One vector is turned by the same rotation once a step. Each row is the vector after some number of steps, and that number follows the row.
The counts run from 0 to 208.
[101 132  98 127 135 157 153 122 117 177 115 100  96 117 103 168 130 166
 130 156 150 176 131 174  73 131 152 135 174 126 143 148 186 127 120 102
  99 163 191 114  86 111 143 116 126 156 118 155 135 162 140 152 128 108
 123  99 123 149 127] => 16
[122 137 131 108 138 118 121 111 166 159 134  69  87 105 130 202  89 181
 101  98 135 135 116 136  94 134 172  93 132 123 131 119 179 129 133  95
  78 158 137 125 120 128 140 135 110 161 120 151 127 112 149 130  97 120
 109 104  93 170 145] => 173
[145 130  93 104 158 112 130 146 141 145 137  81 116 101 147 159 140 161
 114 136 120 102 130 143 123 131 141  97 178 109 118 147 221 113 129 125
 124 196 138 104 118 131 137 142 118 145 110 110 118  94 136 139 114 121
 104  50 105 147 105] => 59
[124 118 118 150 106 155 163 103 141 148 118 140 110 104 137 194 145 152
 122 130  95 155 116 152  96 152 165 150 126  99 121 139 193 135 128  95
  79 166 168 118  69 132 138 137 127 165 106 149 122  87 131 116 155 118
  74 105 104 144 111] => 123
[126  91 118  91 144 127 126 140 156 130 128 123  86 138  97 165  96 165
 114 137 153 140 150 160 165 143 144 121 173  95 136 146 178 115 108 127
 108 199 154  96  85 121 149 143 114 131 130 152 127 119 173 131 103 134
 118  75 140 176 109] => 160
[111 135 108 143 124 148 138  94 134 173  96  90  93 122 120 199 109 178
 147 117 119 129 137 151  96 133 155 120 154 117 129 136 176 119  97  99
  69 133 162  77 104 123 143 178 115 159 142 129 124 144 129 156 126 126
 122  90 113 159 108] => 151
[120 101 116  97 146 138 165 106 143 155 141  88 112 146 117 156 132 138
 112 138 116 145 120 127  81 113 176 113 138 140 110 137 204  90 135 103
 132 198 150 132 103 126 154 136 140 127 103 115 126 100 131 132 127 105
 117  81  91 131  69] => 112
[136  93 126 117 152 123 125  88 148 144 145  96 111 152 117 147 104 183
  85 125  97 132 153 120  91 133 170 125 143 119 116 133 160  83 103 104
 126 223 139 112  89 132 124 181 123 119 126 124 117  97 151 115 133 114
 123 101 117 142 127] => 187
[139 125 120 134 166 119 158 144 135 136 142  96 117 106 135 159 145 161
 111 135 129 104 133 141  93 130 132  90 167 109 125 147 219 102 125 122
 126 198 143 110 110 123 137 157 120 151 107 119 102  98 139 130 130 100
 110  53 117 128 112] => 60
[136 118 120 139 157 143 130  81 163 131 136  98 106 117 122 133 120 175
 101 125  85 130 154 101  88 138 156 106 170  98 124 116 203  99 104  99
 131 171 142  88 104 124 116 181 107 145 115 121  98  96 142 135 109 126
 108  80 108 126 107] => 54
[140 111 139 105 132 140 147 121 129 142 143  76  87 144 128 180 127 163
 125 152 129 138 120 147  79 143 164 105 129 127 108 130 161 115 153  66
  97 196 187 128 112 145 140  96 144 148  93 150 153 102 142 122 142 120
 103  81 125 135 118] => 119
[132 126  85 123 151 134 130 117 138 164 150  94 122 104 127 156 153 173
  99 109  99 134 132 131  87 118 162  93 181 118 109 148 208 116 126 123
 132 193 144 139 104 117 151 129 130 148 113 109 127  95 109 145 123 113
  99  83  85 123 103] => 191
[ 98 139 111  88 130 105 113 119 140 165 155  73 110 137 122 197 103 140
 119 138 116 148 131 157 115 109 173 119 156 153 119 149 170 121 124  99
 112 182 138 129 107 136 127 137 106 138 111 173 124 145 146 149 104 118
 102 100  97 188 138] => 92
[120 116 113 148 120 158 141 112 114 161 151  85 107 132 128 183 112 188
 114 159 132 166 131 185  71 130 154 140 162 136 152 115 181 132  91 121
 106 175 177 121 101 131 129 122 130 139 110 167 127 131 139 123 119 116
 128  93 117 134 141] => 96
[113 112 100 135 150 120 129 136 152 129 180 141  89 117 109 196 128 172
 125 133 110 147 132 173 131 118 130  97 177  90 145 116 172 111  99 135
 109 165 135 120 101 137 140 148 102 134 133 148 100 106 139 144 117 109
  81  59 108 122  89] => 82
[131 142 130 124 142 141 135 109 153 158 118 118  92 128 154 182 138 156
 119 140  98  81 138 157 115 141 154 132 147 125 145 132 192 114 150 103
  86 181 159 116 129 136 104 153 131 140  99 168  99 101 164 127 150 109
  66  71 102 162 126] => 201
[124 119 100 148 139 135 105 103 119 146 106 118  99 159 107 188 128 174
 136 141 100 130 139 171 131 132 161 110 168 102 120 154 172 120 114  92
  62 196 162 114 118 122 118 121 157 120 119 155 142 117 126 116 161 140
 107  77 130 147 117] => 205
[135 120 108 123 164 122 129 102 157 125 155 112 105 109 110 167 127 156
 122 151  94 140 130 115  94 120 148 125 151 108 120 112 187  88 124  96
 125 168 164  86  95 144 111 171  91 151 115 120 103  93 142 147 127 132
 110  62 110 107  76] => 134
[108 121 123 116 155 133 116  82 164 128 127 111  98 139 114 188 101 153
 131 163  89 123 134 125 109 136 151 105 151  97 128 138 186 123 157  85
  80 151 150 119 107 158  87 155 128 149 115 149  97 104 137 120 136 160
  72  77 110 145 109] => 127
[136 129 118 145 151 168 143 113 168 182 135 104 103 124 140 192 109 161
 138  98  95 144 112 160 130 136 158 146 157  99 142 123 173  99  84 113
  91 168 154 100 138 137 131 147 107 126 128 134 118 118 130 144 115 119
  97  70 105 119  75] => 77
[117  74 111 108 123 142 126  87 156 138 145 117 107 171 120 140 111 162
  96 144 138 165 157 139 123 140 178 112 173 118 129 116 174 129 110 104
 133 197 144 100  75 141 128 167 159 108 127 153 127 106 164 106 123 126
 114 113 110 162 114] => 108
[103 106  99 153 127 114 155 124 112 168 144 113 107 125 117 186 140 144
 132 145 121 150 140 151  57 123 134 120 162 108 133 102 190 102 101 100
 128 170 137  82  61 131 155 158 128 146 129 120 115 144 131 157 132 102
  98  69 127 119 113] => 9
[ 95 133 105 142 118 151 121 101 143 183  99  97  85 127 123 194 119 162
 138 135 112 117 139 160 102 125 138 115 173 133 142 124 179 120 118 104
  71 137 169  86 106 117 132 175 127 153 142 140  98 148 132 168 115 126
  90  95 114 157 127] => 150
[ 98 117  97 135 135  97 124 122 122 144 162 120 107 117 112 189 133 139
 113 103 123 158 142 152  90 125 165 133 159  95 147  87 207 115  99 105
 136 169 101 111  77 145 144 137 109 133 112 162 102 127 148 138 110  92
  91  87 104 145 120] => 88
[115 131  99  84 124  98 109 116 129 184 137  86  99 136 110 192 131 144
 125 128 127 122 145 139 102 134 168 128 153 147 108 127 155 101 135  80
 108 184 148  91  85 152 135 145 114 133 124 137 130 153 164 164 128 111
 110 104 121 181 120] => 12
[151 116  99 115 151 124 103 113 143 128 149 109 111 122 110 173 109 149
 115 159 116 150 137 148 131 156 156 159 166  91 120 108 187 117 117 104
 118 195 179  70  84 157  95 129 107 131 102 148 125 114 165 125 118 142
 111  73 162 140 102] => 0
[127 113 128 105 146 131  99  96 139 132 135 109  83 130 102 179 102 185
  99 175  76 105 151 139  92 135 150 141 136 120 130 139 165 100 140 111
  87 187 158 132 107 126 118 128 118 143 104 148 119  99 151 127 134 142
  84  92 125 171 147] => 46
[122 112 101 135 145 143 152 129 152 156 179 121 128 121 126 184 129 146
 143 156  89 160 132 142 118 127 136 130 164 105 124 151 164 102 102 114
 121 177 162  92  85 153 138 173 100 157 132 120 107 123 119 159 128 131
  79  58 115 121  80] => 3
[128 119 146 114 165 150 147 111 159 126 147 111 112 115 126 176  87 194
 107 134  89 138 125 128 107 143 166 133 129 101 138 180 174 114 105 117
  97 177 138 136 112 138 127 177 107 166 121 134 120  89 140 111 125 137
 101  93  86 169 128] => 180
[123 119 157  89 141 117 131 137 167 140 144  72  87 125 137 167  83 174
  99 160 137 134 126 149  92 127 152 112 132 126 128 122 166 124 144  84
  99 191 169 134 106 123 122 133 120 150 115 149 125 101 163 126 122 122
  95  95 118 165 167] => 40
[107 101 102 132 120 121 146 121 109 179 146 100 101 144 107 176 133 151
 132 140 119 145 154 160  62 120 147 131 154 131 112 120 151  87 107  89
 122 192 155  89  72 130 152 150 124 138 132 123 125 155 126 169 137 104
 110  80 137 126 116] => 10
[ 88  85 136 121 147 162 160  77 148 130 142 113 118 164 113 172 116 162
 117 125 121 148 145 118 102 155 165  90 137 117 115 152 185 100 109 132
 118 189 135 105  89 139 145 170 137 142 120 139 112 112 122 103 102 127
 117  85  94 148  90] => 106
[143 119 114 121 107 131 162 113 134 132 140  94  97 115 136 189 156 160
 123 131 133 148 131 168  87 120 161  81 147 112  98 117 191 139 132  90
  89 168 164 122  92 123 170 135 147 162 110 133 147  79 119 129 136 124
 108  87  86 123 107] => 117
[110 111 115  93 128  84 128 135 153 155 120 108  83 104 113 189 101 142
 101 110 130 118 134 144 112 111 164 128 133 116 143 100 207 117 121 118
 116 182 105 113  84 115 154 147 116 126 122 140 109 102 162 141 106 104
  99  89 102 179 123] => 167
[113  95 126 113 147 129 148 147 162 135 148 140  80 122 109 157 107 172
 129 135 130 151 149 152 111 123 137 103 184  73 160 108 198 126 101 107
 113 165 124 112  94 130 172 157 121 129 142 128 117 112 156 142 104 125
  81  69 103 135 114] => 162
[117 129 123 135 152 143 113  90 168 141 150 127 103 109 119 182 114 197
  97 136  81 126 136 120  94 135 154 111 150 108 139 152 178 121 130 100
  92 152 152 133  86 132 109 181 119 154 136 135  98  92 137 129 144 136
  75 115  83 152 144] => 48
[143 114 109 115 157 135 117 113 112 147 107  98  87 128  96 172  99 195
 132 134 141 141 137 141 103 137 163 140 160  96 142 143 168 104  88  87
  77 169 168  87 103 142 129 141 121 135 134 136 154 141 166 133 141 129
 155 103 126 155 103] => 153
[148 113  99 111 156 115 105 131 147 124 144 129  98 129  97 188 104 158
 115 137 123 138 128 174 164 135 151 146 170  99 141 130 168 105 103 135
 103 200 156 100 103 133 112 130  99 111 112 166 112 105 162 131 124 115
 119  72 142 154  97] => 80
[147  99 107 117 147 116 104  97 152 150 153 109 114 139 116 134 122 183
  77 129 109 130 157 133 110 126 174 121 167 123 120 120 165 100 112  98
 135 217 148 112  83 123 116 175 135 110 124 133 118  88 165 126 147 112
 112 115 110 160 135] => 188
[118 107 126  94 144 132 154 114 152 157 140  82 109 151 120 153 123 142
 104 150 137 154 118 134  88 118 173 116 138 154 107 128 191  96 142 104
 125 223 165 124  96 120 131 137 142 126 103 145 117  94 151 125 127  94
 135  91 110 148  90] => 113
[161 127 121 132 127 145 155 135 108 158 127  83 106 124 143 154 149 169
 135 136 100 138 140 161  84 135 171 133 165 103 112 151 181 119 103  80
 101 203 159 119 117 132 156 117 139 150  90 137 156 112 135 119 161 117
  97  75 103 135 130] => 198
[ 92 101 100 106 128 177 125  93 149 162 157 126 119 151 114 186 123 168
 107 152  99 131 148 155 124 144 139 111 179 115 140 141 192 122 134 161
 113 173 152 128 105 141 145 121 156 140 109 131 123 122 134 123 102 147
  74  79  95 161  98] => 104
[114  86  94 103 124 128 119 114 162 154 140 123  73 130  86 173 100 162
 109 125 124 144 141 144 104 112 146  86 178  97 136 105 186 127 120 112
 103 158 132 117  90 123 176 128 146 121 148 116 134 112 137 147 104 146
  86  99 103 148  99] => 30
[143  98  82 137 129 137  99  88 152 166 121  87 126 136 121 174  91 148
 111 147 101 147 119 140 120 138 161 147 160 101 117 108 175 130 122  96
  98 193 168  82  91 133 111 121 145 117 127 125 133 103 132 128 130 168
 113  92 156 135 105] => 131
